In the data rows, zero lies at 4.5, halfway between 4 and 5.
Here is a table of points, one per row:
<5 3 3 4 4 5 5 4 6 4 2 5 6 3 5 1 3 5 7 4 6 1 3 7 7 4 5 4 4 5 4 1>
<1 4 2 8 0 4 5 5 6 7 1 4 6 6 1 6 7 0 4 8 6 4 5 8 5 2 5 2 4 4 5 5>
<7 4 7 3 7 3 4 5 4 6 1 4 8 2 3 2 6 5 6 4 5 4 6 6 2 6 6 3 5 4 3 7>
<3 2 5 3 5 7 5 6 3 4 5 6 1 8 4 4 4 5 2 4 4 5 4 5 3 3 2 3 4 7 3 3>
<4 5 6 5 7 4 7 5 6 4 5 5 4 2 4 0 4 4 3 9 6 5 5 6 6 7 2 7 3 3 4 3>
<4 6 3 5 2 6 4 4 3 7 4 4 6 3 4 6 3 1 4 8 3 2 3 6 4 6 5 4 0 2 7 3>
<5 7 8 3 3 2 5 5 6 4 6 4 7 4 5 3 5 3 3 5 5 5 7 6 5 1 2 5 2 2 4 4>
<0 2 6 5 6 3 6 2 5 6 4 4 4 5 7 9 6 3 7 5 3 4 4 3 2 6 3 6 6 3 7 5>
<3 6 5 5 4 6 4 6 4 6 7 4 2 7 5 6 7 3 3 2 5 6 3 5 3 6 5 5 7 4 3 6>
<5 3 5 2 6 2 3 3 5 4 4 5 5 4 6 5 7 7 6 6 5 5 4 6 3 4 2 4 4 4 5 6>
<4 3 3 6 5 4 4 6 5 4 7 7 6 3 6 7 0 7 2 4 3 5 4 5 5 3 4 8 3 1 2 3>
<3 5 5 5 6 6 3 5 3 5 5 3 3 7 4 1 7 3 5 4 3 6 5 6 6 4 2 2 3 4 2 0>
<4 4 4 4 7 8 8 2 5 5 4 3 6 1 5 6 5 3 2 3 3 7 4 3 5 4 5 5 4 8 5 6>
<3 4 2 2 6 5 3 4 5 7 1 3 5 4 5 3 4 5 4 1 7 8 2 4 5 3 6 7 3 5 8 4>
<7 6 6 2 5 6 4 3 2 6 7 4 3 3 2 7 4 5 6 5 6 7 4 5 5 7 2 5 5 3 5 3>
<4 5 6 4 5 5 5 4 5 6 4 5 5 5 6 6 5 6 7 7 3 4 5 4 5 2 6 2 8 7 3 3>
<5 2 5 2 4 5 5 6 6 4 3 9 3 7 5 6 4 4 5 2 1 4 3 5 3 6 7 5 3 5 5 3>
<6 7 7 4 1 5 4 7 5 6 3 8 1 0 3 7 6 5 3 4 8 5 7 4 3 3 6 1 3 7 3 5>
<4 4 5 5 6 2 7 6 5 5 3 3 4 4 3 4 6 5 3 4 3 4 2 4 2 2 5 5 7 2 2 5>
<5 4 3 5 3 4 5 2 4 3 6 6 5 8 2 3 4 7 8 4 6 2 5 0 4 6 5 4 1 5 4 6>
<3 2 5 7 4 3 4 3 6 4 4 4 4 5 5 4 4 5 2 3 6 6 4 0 5 4 3 1 5 5 4 8>
<5 5 3 4 0 6 8 4 4 4 4 7 5 3 4 4 6 6 3 4 0 6 5 4 7 7 2 6 4 4 4 6>
<2 5 8 2 3 6 3 3 8 4 6 2 4 5 3 3 3 6 3 4 3 2 5 4 4 5 5 3 5 3 5 4>
<5 6 2 4 4 6 2 4 5 5 6 6 6 4 5 2 4 7 4 7 4 4 6 4 3 2 6 4 6 6 7 4>
<6 5 9 9 1 5 4 8 3 4 0 4 5 4 3 6 1 5 4 2 5 4 4 4 3 5 2 6 5 9 3 4>
<9 4 4 4 6 8 6 2 6 7 6 4 5 6 4 6 3 4 4 6 7 3 1 2 4 6 3 5 6 6 7 5>
<2 4 4 5 4 6 4 9 7 6 5 6 8 3 6 4 7 7 4 3 6 6 5 6 3 8 4 2 3 2 5 0>
<5 7 5 8 3 4 8 4 7 4 4 5 5 5 2 4 8 6 6 4 3 6 3 5 5 3 4 7 4 5 4 6>
<3 4 6 4 3 4 6 3 5 5 9 5 7 5 3 5 5 3 3 2 6 5 5 8 3 4 6 5 3 5 7 4>
<2 6 7 3 3 7 4 5 5 3 4 4 5 3 2 3 8 7 6 5 2 4 3 0 4 6 6 6 2 4 6 5>
<4 4 6 5 3 5 4 7 4 4 6 6 3 3 5 5 5 5 3 5 3 2 7 2 6 5 3 5 3 7 8 6>
<4 4 5 2 5 4 1 3 6 6 4 7 4 5 2 5 5 5 6 5 5 5 2 3 6 6 4 5 5 7 4 5>
<2 2 4 4 4 4 5 3 9 4 4 7 6 3 4 7 5 2 6 5 6 3 3 4 4 7 5 6 4 7 3 3>
<4 7 4 7 7 6 4 3 3 5 5 5 6 6 3 4 3 3 4 6 4 4 2 6 2 4 4 3 4 7 3 8>
<3 1 6 3 6 4 7 3 3 6 5 8 5 2 5 3 3 4 1 4 4 4 7 4 6 5 5 3 4 6 6 5>
<6 9 5 8 5 6 2 7 5 5 6 4 4 1 6 3 3 4 5 3 7 3 5 4 4 5 6 8 4 4 4 6>
<6 8 7 3 5 5 5 2 5 4 9 4 6 6 2 3 4 4 5 3 4 6 4 7 3 3 3 5 5 7 4 4>
<4 5 3 7 6 2 7 6 4 2 5 3 7 5 5 4 3 4 4 3 4 5 6 3 5 6 2 6 4 8 5 3>
<3 4 8 4 4 2 3 4 3 4 4 4 6 4 5 4 4 3 3 4 4 6 4 6 6 4 7 4 7 5 8 5>
<6 4 6 5 5 2 5 3 4 9 3 4 6 6 4 5 6 8 3 5 5 6 4 7 6 7 6 6 5 6 4 4>
<4 3 4 4 6 4 1 8 8 4 7 1 3 4 3 3 6 3 4 4 1 4 4 3 5 4 6 6 7 4 3 9>
<6 0 6 4 4 6 1 2 4 5 4 5 4 3 6 6 6 6 2 3 4 4 7 4 6 4 2 5 2 2 0 5>
<2 3 2 6 6 3 4 4 3 5 6 4 2 5 1 3 4 5 5 4 5 3 6 4 4 4 6 5 3 6 5 3>
<3 6 5 4 6 6 5 6 5 6 6 4 3 6 4 5 3 5 4 5 5 5 2 5 4 4 5 1 3 6 3 4>
<3 7 6 4 6 2 5 2 3 6 3 7 2 5 7 3 7 5 4 7 6 5 5 3 2 3 4 6 2 3 5 4>
<5 6 4 5 5 0 4 5 4 7 5 7 5 4 4 6 4 1 6 6 5 8 3 2 9 4 5 2 7 2 4 6>
<4 3 1 5 4 6 4 3 0 0 5 3 5 2 3 7 4 7 7 7 5 6 3 5 2 4 6 5 6 4 4 5>
<5 5 3 4 5 4 4 5 1 7 2 5 5 6 5 5 5 5 5 5 2 5 5 1 5 4 4 4 5 6 5 6>
<4 6 2 5 5 3 2 5 6 5 5 5 5 5 6 5 5 5 2 3 3 2 2 4 4 5 1 5 6 4 5 2>
<2 4 6 3 8 5 3 4 1 6 4 5 6 7 3 5 3 5 4 6 3 6 7 2 4 6 6 5 5 4 3 3>
<4 4 3 5 6 5 7 6 5 5 4 2 4 5 4 4 2 4 5 6 7 4 5 2 4 4 3 4 4 6 3 5>
<3 6 4 1 1 2 3 3 4 2 2 3 5 5 6 3 3 0 6 4 5 3 7 5 4 6 3 6 6 6 4 4>
<3 4 6 4 3 7 6 4 5 7 4 3 6 6 4 6 1 5 5 3 6 6 9 4 4 5 4 5 7 0 6 4>
<7 5 3 5 7 5 4 5 6 4 4 6 3 6 6 6 8 4 7 2 4 6 5 6 4 3 5 6 1 4 3 4>
<9 4 4 2 5 4 6 6 7 5 4 5 3 4 6 3 0 3 5 2 5 5 4 6 4 3 8 5 3 5 5 6>
<3 0 4 4 4 4 6 5 5 6 4 2 4 2 5 3 5 4 3 6 3 6 0 4 2 4 4 7 5 3 4 6>
<5 4 2 4 3 4 4 5 0 1 5 7 4 4 3 3 5 4 3 8 5 6 5 5 5 3 4 7 6 4 4 4>
<5 3 4 7 5 3 6 3 2 1 7 5 4 5 6 3 6 5 4 1 6 2 3 5 3 5 4 2 6 5 7 3>
<5 4 5 0 2 5 2 6 3 4 5 4 7 6 4 5 5 2 7 3 4 5 4 2 2 3 2 6 5 3 8 4>
<7 3 4 3 5 2 4 7 4 5 4 2 6 8 4 6 4 5 3 8 3 7 5 5 5 6 6 5 5 8 6 2>
<4 4 5 3 3 8 2 4 4 5 5 4 5 2 6 4 5 2 6 4 4 6 2 6 9 5 3 4 6 5 2 2>
<4 5 7 6 4 4 4 6 1 3 6 6 7 2 4 6 5 6 4 6 8 1 3 7 6 5 4 5 8 4 5 7>
<2 4 2 5 6 5 5 4 4 5 5 8 3 4 4 3 4 3 8 3 1 6 9 8 5 1 3 6 6 5 7 7>
<6 6 4 4 6 9 5 4 7 6 3 5 3 4 5 3 4 6 3 6 6 3 3 6 3 4 2 4 7 5 4 3>
<7 4 4 5 3 6 6 4 5 5 4 4 3 3 1 2 4 5 5 5 3 5 3 3 2 3 2 5 5 3 4 5>
<6 7 2 6 6 4 5 2 4 6 3 5 4 7 7 6 6 4 3 4 3 3 5 4 5 9 6 6 5 3 5 3>
<3 4 6 4 4 2 4 5 4 5 6 4 0 4 3 3 1 5 6 6 5 4 7 6 4 6 5 5 4 3 6 6>
<3 7 7 3 8 7 7 5 3 1 4 5 4 5 6 5 5 5 6 5 6 4 4 6 7 1 8 5 7 5 4 5>
<4 2 5 5 5 4 2 3 5 5 3 3 6 7 3 5 6 7 1 4 5 5 4 5 7 3 6 4 5 5 5 3>
<6 4 6 6 4 8 7 6 6 4 4 3 5 8 6 6 5 7 7 5 4 3 5 5 8 3 2 5 3 3 8 6>
<2 3 5 4 4 5 6 5 2 7 2 3 4 5 8 5 5 4 9 3 7 3 5 4 1 5 4 6 6 5 4 5>
<7 5 5 3 4 4 2 2 7 2 4 5 3 8 7 5 5 5 1 8 7 5 4 5 4 3 4 5 5 3 4 8>
<7 1 7 9 8 7 1 5 4 1 4 3 4 3 2 7 6 0 4 6 4 5 6 3 4 4 6 3 2 5 7 3>
<5 3 4 3 4 4 7 7 6 3 5 3 5 7 6 6 4 4 4 5 5 1 8 5 4 5 7 6 4 7 2 4>
<2 7 5 7 4 3 4 1 8 1 3 4 4 3 5 7 2 5 6 3 4 7 6 4 5 4 6 6 4 6 3 2>
<5 4 5 4 5 3 3 8 6 2 3 7 6 4 7 7 3 4 6 4 4 8 5 5 0 5 4 3 4 2 5 3>
<6 4 7 3 5 3 7 6 1 2 4 5 2 5 6 3 5 2 4 6 4 3 2 5 5 6 3 3 5 3 2 4>
<2 3 3 4 5 4 5 8 5 4 6 2 2 4 4 7 3 7 7 6 4 4 2 5 6 4 5 4 4 4 5 3>
<7 5 3 7 6 5 4 5 6 5 4 6 9 3 3 1 3 5 5 5 2 4 9 7 2 8 4 0 5 4 3 8>
<8 2 5 8 3 3 2 5 7 6 5 7 2 6 6 2 3 6 8 5 4 4 4 6 8 5 5 3 7 4 8 4>
<5 9 5 4 5 3 3 5 3 4 4 6 4 5 4 4 5 7 2 5 2 2 3 4 5 5 7 4 6 3 6 3>
<4 5 2 2 3 5 4 7 5 6 9 3 7 3 9 4 4 4 5 8 5 4 6 3 5 4 8 6 3 8 4 6>
<8 4 5 4 1 4 6 3 5 2 6 4 4 6 4 5 4 3 5 6 4 9 4 5 4 5 5 4 3 4 2 5>
<5 3 5 4 6 1 4 6 4 7 8 6 4 4 5 5 6 5 6 4 5 4 3 4 6 7 4 4 3 6 3 6>
<3 5 4 4 5 5 6 3 7 3 6 5 2 4 2 8 4 5 5 5 7 5 6 5 7 6 5 2 5 5 4 4>
<3 4 5 5 2 5 6 5 3 3 2 2 4 6 3 3 2 6 3 5 3 4 3 5 7 6 8 4 5 2 4 5>
These points spread out most along one direction. Take the direction at right angles to it along which they spread out most. Go by this last direction. How far along it is each point below, from 0 to 99? 50 is the average, and the first point above lies past it. One standard deviation of the points above along it is 16.
<4 7 3 5 7 3 4 8 3 5 4 5 6 4 4 6 2 5 4 4 6 5 5 3 7 2 1 5 4 4 4 4> 51
<6 4 8 9 2 5 2 1 2 8 5 3 3 4 7 5 4 6 5 6 3 4 6 6 2 2 6 7 4 5 2 3> 46
<7 6 5 4 4 4 6 4 3 6 4 4 5 4 4 7 3 3 5 2 4 4 3 5 5 2 3 4 2 2 7 6> 52
<7 5 5 4 5 4 6 5 3 7 5 5 4 7 1 5 3 4 7 2 6 2 5 5 3 4 5 6 3 3 3 4> 53
<4 6 5 6 7 5 4 3 6 3 4 3 2 4 7 2 5 4 4 4 6 5 4 5 6 5 5 5 3 6 7 4> 48
<3 6 3 7 2 4 3 4 2 3 6 2 4 5 8 4 3 6 4 3 3 7 3 7 4 8 4 0 3 5 5 9> 45
<8 5 3 4 2 2 8 3 4 4 6 0 4 1 5 5 8 6 6 3 3 3 6 3 6 3 5 3 5 3 5 2> 50
<4 4 4 6 2 8 6 4 4 5 6 7 5 6 6 1 6 2 5 3 7 7 4 0 4 3 9 3 6 0 4 4> 48
<4 5 2 4 5 5 3 2 5 4 5 4 4 4 5 7 4 2 3 1 3 0 5 5 6 4 5 5 4 2 2 5> 58
<3 8 2 1 6 4 2 5 5 4 3 3 5 4 5 6 4 6 5 5 4 2 4 4 4 3 4 1 2 4 4 6> 50
<6 4 3 4 6 2 4 3 6 5 6 5 5 3 6 4 5 5 4 4 3 4 6 3 2 1 3 3 8 5 5 4> 47
<6 7 1 3 4 5 6 6 5 5 3 3 0 3 3 5 5 5 3 4 6 6 8 5 5 7 4 5 8 5 6 3> 50
<5 3 2 5 5 6 2 4 4 3 4 2 6 6 4 5 8 5 4 3 9 5 8 6 7 6 3 6 4 4 3 7> 51
